Each pair is two rows. How far apart are they, by a hidden measure? 0 means very close, and 30 very far. Two or three weighted sums of its numbers give each row a place; it is the straight-line distance between the places.
[ 0.3 -0.5  0.5 -0.4  0.2 -0.2  0.1  0.  -0.2 -0.2]
[ 0.7  1.2  0.1 -0.5  0.9  0.5 -2.2  0.   0.8  0.7] >> 22
[ 0.3  0.1  0.4 -0.6  0.2 -0.6 -0.3  0.2  0.7 -0.3]
[-0.2  0.   0.3 -0.1 -0.4 -0.3  0.5  0.1  0.2 -0.1] >> 7
[-0.6 -0.6  1.2 -1.5  0.1 -1.2  0.2 -0.3 -0.2 -2. ]
[-0.7  0.2 -1.   1.4 -1.1  0.8  0.9 -0.1 -0.6  0.9] >> 13
[-0.2  0.4  0.  -0.2 -0.1 -0.2  0.1  0.   0.1  0.1]
[-0.2 -0.4  0.3  0.  -0.1 -0.5  1.3  0.  -0.1 -0.4] >> 9
[ 0.2  0.   0.3 -0.2  0.  -0.5  0.3 -0.1  0.2  0.1]
[-1.4  1.4 -2.1  2.1 -1.6  1.9 -0.2 -0.4 -0.7  1.7] >> 11
[ 0.  -0.2  0.5 -0.6 -0.2 -0.6  0.6 -0.1  0.6  0.2]
[-0.3  0.  -0.4  0.8 -0.5  0.2  0.6  0.1 -0.2  0.3] >> 13
[0.1 0.  0.  0.2 0.1 0.  0.  0.3 0.3 0.3]
[ 3.3 -0.8  2.1 -1.5  2.4 -2.4  0.2  1.1  1.9  0.1] >> 10
[ 0.   0.  -0.3  0.6 -0.2  0.2  0.2  0.3  0.2  0.8]
[-0.9 -0.1 -1.   1.1 -0.6  1.4 -0.6  0.  -1.   0.3] >> 9
[ 3.2 -0.8  2.8 -3.2  3.5 -1.9 -2.2  0.9  1.7 -0.9]
[ 0.2 -0.1  0.3 -0.6 -0.2 -0.9  0.6  0.   0.6  0.3] >> 10
[ 0.7  0.4  0.4 -0.5  0.9 -0.1 -0.8  0.4  0.7  0.2]
[ 0.5 -0.2  0.5 -0.3  0.3 -0.8  0.2  0.1  0.2 -0.1] >> 12
[ 1.3  0.5  0.9 -1.4  1.8 -0.6 -1.9  0.4  0.8 -0.5]
[-1.8  0.9 -1.8  1.7 -1.7  1.9  0.2 -0.7 -1.2  0.5] >> 17
[ 3.3 -0.8  2.8 -2.9  3.2 -1.7 -1.9  1.2  1.7 -1.5]
[ 0.1 -0.2  0.4 -0.5  0.1 -0.3  0.4 -0.2 -0.2 -0.8] >> 18
[ 0.1 -0.3  0.9 -1.1  0.5 -1.2  0.3 -0.3  0.4 -0.9]
[-1.1  0.4 -1.1  0.6 -0.8  1.2 -0.1 -0.2 -0.5  1. ] >> 6
[ 0.8  1.1  0.1 -0.6  0.8  0.4 -2.1  0.   0.9  0.7]
[-2.   1.7 -2.9  2.9 -2.6  2.8 -0.2 -0.3 -1.3  2.6] >> 23
[-1.9  1.2 -2.1  1.9 -2.   2.1  0.1 -0.4 -1.1  1.3]
[ 0.  -0.3  0.3 -0.4  0.1 -0.5  0.2 -0.3  0.1 -0.2] >> 16
[-0.2  0.2 -0.1  0.   0.1  0.5 -0.3 -0.3  0.1  0.1]
[ 3.3 -0.9  2.1 -1.4  2.3 -2.6  0.3  1.5  1.9  0.2] >> 21
[-1.4  1.2 -2.3  2.1 -1.8  2.1 -0.3 -0.2 -0.6  1.8]
[-0.5 -0.4  0.1 -0.1  0.1  0.2 -0.2 -0.2 -0.3 -1.1] >> 7
[-0.3 -0.3 -0.5  0.8 -0.4  0.5  0.8  0.2 -0.4  0.6]
[-2.   1.5 -3.   2.9 -2.5  2.9 -0.1 -0.6 -1.   2.3] >> 15
[-1.   0.  -1.   1.3 -0.5  1.3 -0.5 -0.4 -0.6  0.6]
[-1.6  1.3 -2.2  2.  -1.9  1.9 -0.1 -0.6 -0.8  2.1] >> 12
[-1.9  0.5 -1.9  1.9 -2.1  1.8  0.6 -0.6 -1.4  1. ]
[-0.1  0.2 -0.2  0.1 -0.3  0.3  0.  -0.4 -0.1  0.2] >> 10
[-0.1 -0.8  0.3  0.  -0.2 -0.6  1.   0.1  0.2 -0.6]
[ 0.1  0.2 -0.4  0.4 -0.1  0.1  0.5  0.   0.3  0.7] >> 7
[ 0.   0.3 -0.3  0.2  0.   0.8 -0.5  0.   0.   0.5]
[ 3.5 -0.8  3.  -3.2  3.9 -2.3 -2.   0.9  2.  -1.8] >> 14
[ 0.1  0.1  0.2 -0.3 -0.2 -0.6  0.2  0.   0.   0.2]
[-2.   0.7 -1.8  1.8 -1.9  1.8  0.1 -0.2 -1.4  0.7] >> 12
[ 1.4  0.2  1.1 -1.3  1.2 -0.4 -1.3  0.1  0.8  0.1]
[-2.1  1.  -2.1  2.  -2.   2.  -0.1 -0.7 -1.1  1.3] >> 14
[ 1.1 -0.9  1.  -0.8  0.8 -1.5  1.2  0.8  0.9 -0.6]
[ 0.3 -1.5  1.  -0.8  0.6 -1.4  1.   0.2 -0.2 -1.2] >> 14
[ 0.5 -1.3  1.2 -0.6  0.5 -1.2  1.2  0.3 -0.3 -1.3]
[ 3.3 -1.   2.1 -1.7  2.4 -2.7  0.   1.2  2.4  0. ] >> 23
[ 0.2 -0.3  0.9 -1.1  0.2 -1.2  0.4  0.   0.2 -1.1]
[-2.   1.9 -2.9  3.  -2.6  2.7  0.  -0.3 -1.   2.7] >> 15
[-2.1  1.5 -2.1  1.9 -2.1  2.1 -0.3 -0.8 -1.2  1.4]
[-0.7  0.6 -0.9  1.  -1.   0.7  0.5 -0.2 -0.6  1. ] >> 10
[-2.   1.9 -2.9  2.8 -2.4  2.9 -0.3 -0.4 -0.8  2.2]
[ 0.  -0.4  0.1  0.  -0.2  0.1 -0.2  0.3  0.   0. ] >> 19
[ 0.6  0.1  0.3 -0.5  0.7 -0.2 -0.4  0.4  0.4 -0.1]
[-1.1 -0.2 -0.1 -0.1  0.   1.4 -1.5 -0.4 -1.9 -1.4] >> 17
[ 1.2  0.4  1.  -1.4  1.5 -0.5 -1.7  0.5  0.8 -0.1]
[-0.4 -0.2 -0.6  1.  -0.3  0.3  0.6  0.1 -0.8  0.3] >> 26
[-1.  -0.5 -0.6  0.9 -1.   0.4  1.2 -0.2 -0.5  0.2]
[-0.4 -0.1 -0.1  0.1 -0.1 -0.1  0.2 -0.2 -0.3 -0.3] >> 5
[-1.  -0.3 -0.9  0.9 -1.2  0.6  0.9 -0.1 -0.9  0.7]
[ 3.1 -0.7  2.1 -1.5  2.3 -2.5  0.4  1.4  2.3  0.2] >> 19
[ 3.3 -0.8  2.2 -1.6  2.6 -2.6  0.5  1.6  2.3  0.2]
[-0.8  0.8 -0.9  1.1 -1.   1.   0.  -0.4 -0.4  0.9] >> 23
[-0.9  0.  -0.7  0.8 -1.   0.6  0.8 -0.2 -0.4  0.4]
[-0.9  0.3 -1.1  1.2 -1.1  0.7  0.5  0.2 -0.6  0.7] >> 6
[-1.   0.  -0.9  1.3 -0.6  1.2 -0.2 -0.2 -0.6  0.5]
[ 0.   0.   0.3 -0.6  0.2 -0.3  0.  -0.2  0.  -0.4] >> 11
[-0.4 -0.2  0.2 -0.4  0.   0.3 -0.2 -0.2 -0.4 -0.8]
[-0.3  0.1 -0.2  0.3 -0.2  0.1  0.3 -0.2 -0.1  0.2] >> 4
[-0.9  0.  -1.1  1.2 -0.9  1.   0.4  0.  -0.6  0.7]
[ 0.4  0.2  0.1 -0.2  0.3  0.  -0.4 -0.1  0.2  0.3] >> 8
[-0.9  0.8 -0.9  0.9 -0.9  0.8  0.  -0.1 -0.4  0.8]
[-1.9  1.1 -2.2  2.  -1.9  2.4 -0.2 -0.5 -1.3  1.4] >> 6
[ 0.4 -1.3  1.2 -0.8  0.8 -1.3  1.   0.4  0.  -1.1]
[ 0.  -1.   0.1  0.  -0.1 -0.7  1.  -0.1  0.1 -0.3] >> 9
[ 0.2  0.   0.   0.   0.1  0.  -0.2  0.5  0.4 -0.3]
[ 0.8  0.2  0.2 -0.5  0.7 -0.1 -0.8  0.6  0.7  0.3] >> 3
[-0.9  0.3 -0.9  1.1 -0.8  1.2 -0.5 -0.3 -1.   0.1]
[-0.2  0.1 -0.5  0.4 -0.5  0.4  0.2  0.  -0.2  0.6] >> 11
[-0.2  0.1 -0.3  0.5 -0.3  0.   0.4 -0.1 -0.1  0.2]
[-2.   0.9 -2.1  2.  -1.6  2.  -0.1 -0.5 -1.4  1.1] >> 9
[-0.8 -1.   0.4 -1.1  0.1 -0.2 -0.1 -0.6 -0.7 -1.5]
[-0.9  0.5 -0.9  1.3 -1.2  0.7  0.8 -0.4 -0.6  1. ] >> 14
[-0.7  0.2 -0.8  1.4 -0.7  1.3 -0.3 -0.4 -1.1  0.3]
[ 3.  -0.7  2.2 -1.4  2.4 -2.8  0.4  1.3  2.2  0.1] >> 26
[-0.1 -0.4  0.4  0.  -0.3 -0.8  1.2  0.   0.1 -0.3]
[ 0.5  0.1  0.4 -0.8  0.4 -0.6 -0.4  0.1  0.3 -0.2] >> 8
[ 1.4  0.4  1.  -1.4  1.6 -0.6 -1.5  0.1  1.3  0.2]
[ 0.9 -1.2  1.1 -0.7  0.6 -1.5  0.9  0.3  0.6 -0.6] >> 21
[ 0.3 -0.1  0.   0.1  0.3  0.  -0.5  0.2  0.2  0.2]
[-0.3 -0.2 -0.5  0.9 -0.4  0.4  0.6  0.  -0.4  0.3] >> 10
[-0.1 -0.4  0.   0.2 -0.3  0.1  0.6  0.1  0.2 -0.6]
[-0.1 -0.4  0.   0.  -0.1 -0.1  0.4  0.1  0.1 -0.2] >> 5
[-0.4 -1.1  1.4 -1.6  0.3 -1.2  0.5 -0.6 -0.2 -2.3]
[-0.3  0.   0.   0.  -0.2 -0.1  0.   0.1  0.3  0.2] >> 6
[-0.3  0.  -0.1  0.1 -0.5  0.1  0.   0.1 -0.4 -0.2]
[ 3.1 -0.7  2.  -1.5  2.3 -2.2  0.1  1.6  2.3  0.2] >> 16
[-1.3  1.5 -2.2  2.2 -1.9  2.1 -0.3 -0.3 -0.7  2.1]
[-1.4  1.6 -2.3  2.  -2.   2.1 -0.1 -0.3 -0.4  1.8] >> 6
[ 0.6  0.4  0.5 -0.6  0.7 -0.2 -0.9  0.2  0.6 -0.1]
[ 0.3  0.2  0.   0.2  0.4  0.  -0.1 -0.2  0.2  0.2] >> 11
[ 0.9 -1.2  1.  -0.8  0.6 -1.6  1.   0.5  0.7 -0.7]
[ 0.   0.1  0.1  0.  -0.1 -0.1  0.2 -0.2  0.   0.2] >> 14
[ 0.3 -0.3  0.8 -1.2  0.3 -1.   0.4 -0.4  0.2 -0.7]
[ 0.  -0.1  0.2 -0.3  0.  -0.4  0.2 -0.1  0.1  0. ] >> 2
[-0.3  0.  -0.3  0.5 -0.6  0.2  0.6  0.1 -0.3  0.5]
[-1.3  1.6 -2.2  2.  -1.9  2.2 -0.1 -0.5 -0.6  2. ] >> 13
[ 3.2 -0.6  2.8 -2.9  3.4 -1.8 -2.   1.   1.6 -1.6]
[-2.   1.8 -3.1  3.  -2.6  3.  -0.1 -0.6 -1.1  2.3] >> 20
[-1.6  1.5 -2.2  2.2 -1.7  2.  -0.6 -0.3 -0.6  2.1]
[-1.9  1.1 -2.1  2.  -1.8  2.3  0.3 -0.5 -1.3  1.2] >> 11
[ 0.1  0.1  0.1 -0.1  0.1  0.1 -0.3  0.3  0.1  0.1]
[ 0.5 -1.5  1.1 -0.5  0.7 -1.6  1.   0.3  0.2 -1.4] >> 17
[-0.9 -0.3 -0.7  1.  -1.   0.4  0.9 -0.5 -0.6  0.4]
[-0.4 -0.1  0.1 -0.5 -0.1  0.1 -0.7 -0.4 -0.6 -0.7] >> 9
[ 0.5 -0.2  0.6 -0.4  0.6 -0.6  0.   0.1  0.5 -0.4]
[ 3.2 -0.7  2.9 -3.1  3.6 -1.8 -2.   0.9  1.8 -1.3] >> 12
[-0.3  0.2  0.2 -0.2 -0.1  0.3 -0.3 -0.4 -0.4 -0.9]
[-0.1  0.  -0.1  0.1 -0.2  0.1  0.2  0.  -0.1  0.3] >> 11
[-0.4 -0.4 -0.4  0.8 -0.5  0.5  0.5  0.4 -0.5  0.2]
[ 0.4 -1.2  1.2 -0.8  0.7 -1.1  0.9  0.2  0.  -1.5] >> 3
[-0.1 -0.3  0.3 -0.4  0.1 -0.4  0.   0.2 -0.2 -0.5]
[-0.9  0.4 -1.   1.1 -0.7  1.  -0.3 -0.2 -0.7  0.4] >> 10
[-1.8  0.5 -1.9  1.8 -2.   1.9  0.2 -0.4 -1.3  1. ]
[-1.9  1.1 -2.2  2.1 -1.7  2.   0.1 -0.6 -1.3  1.1] >> 7
[ 0.8  0.2  0.4 -0.6  0.7 -0.2 -0.8  0.4  0.4 -0.1]
[-2.   0.9 -1.8  2.  -1.8  1.9  0.2 -0.7 -1.2  0.7] >> 16
[ 1.4  0.5  1.  -1.5  1.6 -0.7 -1.6  0.5  1.  -0.4]
[ 0.3  0.3 -0.3  0.6 -0.3  0.2  0.  -0.1  0.6  0.8] >> 12
[-1.9  0.3 -1.8  1.7 -2.   1.8  0.1 -0.6 -1.3  0.8]
[ 3.1 -0.6  2.9 -3.1  3.6 -1.9 -2.1  1.3  1.9 -1.8] >> 24
[-0.1  0.   0.  -0.1 -0.1  0.   0.1 -0.2  0.2  0. ]
[ 0.5  0.1  0.  -0.1  0.3 -0.1 -0.2  0.1 -0.1  0.1] >> 8
[ 0.4 -1.3  1.  -0.8  0.7 -1.4  1.5  0.3 -0.2 -1.3]
[ 1.2 -1.1  1.1 -0.7  0.6 -1.5  1.4  0.7  0.9 -0.7] >> 13
[-0.7  0.2 -0.9  1.2 -1.2  1.1  0.5 -0.3 -0.3  0.8]
[ 0.8 -1.1  1.1 -0.8  0.6 -1.4  1.3  0.6  0.9 -0.4] >> 16
[ 0.1 -0.4  0.  -0.2 -0.2 -0.2  0.1  0.   0.1 -0.1]
[-0.1  0.3  0.5 -0.6  0.1 -0.4  0.1 -0.1  0.  -0.7] >> 15
[ 3.1 -0.4  2.9 -2.9  3.7 -2.  -1.9  1.   1.8 -1.2]
[ 0.  -0.9  0.2 -0.2 -0.2 -0.5  1.4  0.   0.3 -0.4] >> 15
[ 0.1  0.4 -0.4  0.6 -0.3  0.4  0.2 -0.1  0.1  0.7]
[-0.1  0.   0.   0.   0.1 -0.2  0.   0.1  0.2 -0.1] >> 5
[ 0.4 -1.1  1.2 -0.9  0.7 -1.2  1.1  0.3  0.1 -1.8]
[ 0.3  0.1  0.1  0.   0.3  0.  -0.3  0.3  0.1 -0.1] >> 7
[-0.2  0.  -0.1  0.4 -0.1  0.1  0.   0.1 -0.2  0.2]
[-2.1  1.6 -3.   2.9 -2.5  2.8 -0.6 -0.3 -1.3  2.3] >> 8
[ 2.9 -0.7  2.1 -1.6  2.4 -2.4  0.6  1.1  2.   0.1]
[ 0.7  0.   0.3 -0.5  0.6 -0.1 -0.6  0.2  0.3  0.3] >> 10
[ 0.3 -0.3  0.   0.   0.2  0.   0.  -0.2  0.1  0.2]
[ 0.9  1.1  0.1 -0.6  0.6  0.3 -1.8  0.2  0.8  0.9] >> 19
[-0.1  0.2 -0.5  0.6 -0.5 -0.1  0.6  0.2  0.   0.3]
[ 3.1 -0.9  2.1 -1.4  2.3 -2.6  0.1  1.2  2.1 -0.1] >> 15
[ 0.1 -0.5  0.9 -1.   0.4 -1.1  0.4  0.   0.5 -0.8]
[-2.2  1.6 -3.1  3.1 -2.4  2.8  0.1 -0.9 -1.2  2.4] >> 20
[-1.9  0.4 -1.8  1.8 -1.8  1.7  0.1 -0.5 -1.4  1.1]
[-0.2 -0.6  0.   0.2  0.  -0.1  0.8  0.1 -0.3 -0.1] >> 7
[ 0.3  0.1  0.   0.   0.2  0.  -0.2  0.1  0.1  0.3]
[ 0.   0.  -0.3  0.3  0.   0.9 -0.6  0.3 -0.3  0.4] >> 2
[ 0.6  1.3  0.1 -0.6  1.   0.7 -1.9 -0.2  0.8  0.7]
[-1.9  0.5 -1.9  2.2 -2.   1.9  0.1 -0.7 -1.5  0.6] >> 24
[-0.7  0.1 -1.1  1.  -0.4  1.2 -0.5 -0.4 -0.7  0.2]
[ 0.4 -0.4  1.  -1.2  0.3 -1.   0.3 -0.2  0.5 -1.2] >> 15
[ 0.5 -1.3  1.1 -0.8  0.6 -1.4  0.7  0.3  0.  -1.1]
[-0.8  0.2 -0.8  0.8 -1.1  0.5  0.9 -0.1 -0.7  0.3] >> 15
[ 0.2 -0.2  0.3 -0.2  0.  -0.7  0.5  0.2  0.4  0.1]
[ 1.4  0.5  1.  -1.3  1.6 -0.6 -1.4  0.4  0.7 -0.2] >> 12
[-0.7 -0.4  0.2 -0.5 -0.1  0.4 -0.3  0.1 -0.4 -0.9]
[-2.1  1.1 -2.1  1.9 -2.   2.1 -0.1 -1.  -1.4  0.9] >> 14
[-0.8  0.4 -0.8  0.9 -0.8  1.2 -0.3 -0.2 -0.8  0.6]
[-0.7  0.8 -0.9  0.9 -0.9  0.8  0.2 -0.4 -0.4  0.4] >> 5
[-0.1 -0.2  0.4 -0.5  0.3 -0.3 -0.3 -0.2  0.2 -0.8]
[ 0.3  0.1  0.6 -0.6  0.4 -0.5  0.1  0.2  0.6 -0.3] >> 10
[-0.1 -0.1  0.3 -0.2 -0.2 -0.1  0.5 -0.4  0.3 -0.1]
[-1.  -0.1 -0.6  1.  -1.2  0.4  0.9 -0.3 -0.8  0.2] >> 13
[-2.   1.9 -3.   3.1 -2.3  2.6  0.1 -0.5 -1.1  2. ]
[ 0.7  0.1  0.4 -0.8  0.7 -0.2 -1.1  0.1  0.3 -0.2] >> 20
[ 1.4  0.7  1.  -1.3  1.3 -0.7 -1.4  0.   0.7 -0.2]
[-0.7  0.  -0.6  0.9 -1.2  0.7  1.  -0.4 -0.5  0.2] >> 13
[-0.9  0.  -1.1  1.3 -0.6  1.1 -0.3 -0.1 -0.9  0. ]
[-0.1  0.1 -0.4  0.6 -0.1  0.   0.1  0.   0.2  0.7] >> 8
[-0.1 -0.1  0.2 -0.2 -0.3 -0.3  0.4 -0.1 -0.2  0. ]
[ 3.  -1.   2.1 -1.6  2.2 -2.6  0.1  1.   2.   0.1] >> 16
[-1.   0.  -0.8  0.8 -1.   0.4  0.6 -0.2 -0.6  0.3]
[-1.9  0.7 -1.9  1.9 -1.8  2.   0.4 -0.5 -1.4  1. ] >> 11
[ 0.2  0.   0.3 -0.5  0.1 -0.3  0.   0.   0.1 -0.5]
[ 0.1  0.   0.3 -0.4  0.  -0.4  0.4 -0.3  0.3 -0.4] >> 3
[-2.   1.1 -2.1  2.1 -1.8  2.1  0.  -0.8 -1.1  0.9]
[ 0.5  0.1  0.5 -0.6  0.5 -0.5  0.2 -0.1  0.4 -0.2] >> 13
[-0.3 -0.8  1.1 -1.5  0.2 -0.8  0.4 -0.5 -0.6 -2.1]
[ 3.1 -0.7  2.1 -1.5  2.6 -2.3  0.2  1.3  2.3  0.1] >> 13
[-0.7  0.4 -1.   1.3 -1.   0.9  0.9  0.1 -0.2  0.8]
[-0.2 -0.2 -0.1  0.2 -0.2 -0.1  0.5 -0.2 -0.1  0.1] >> 10
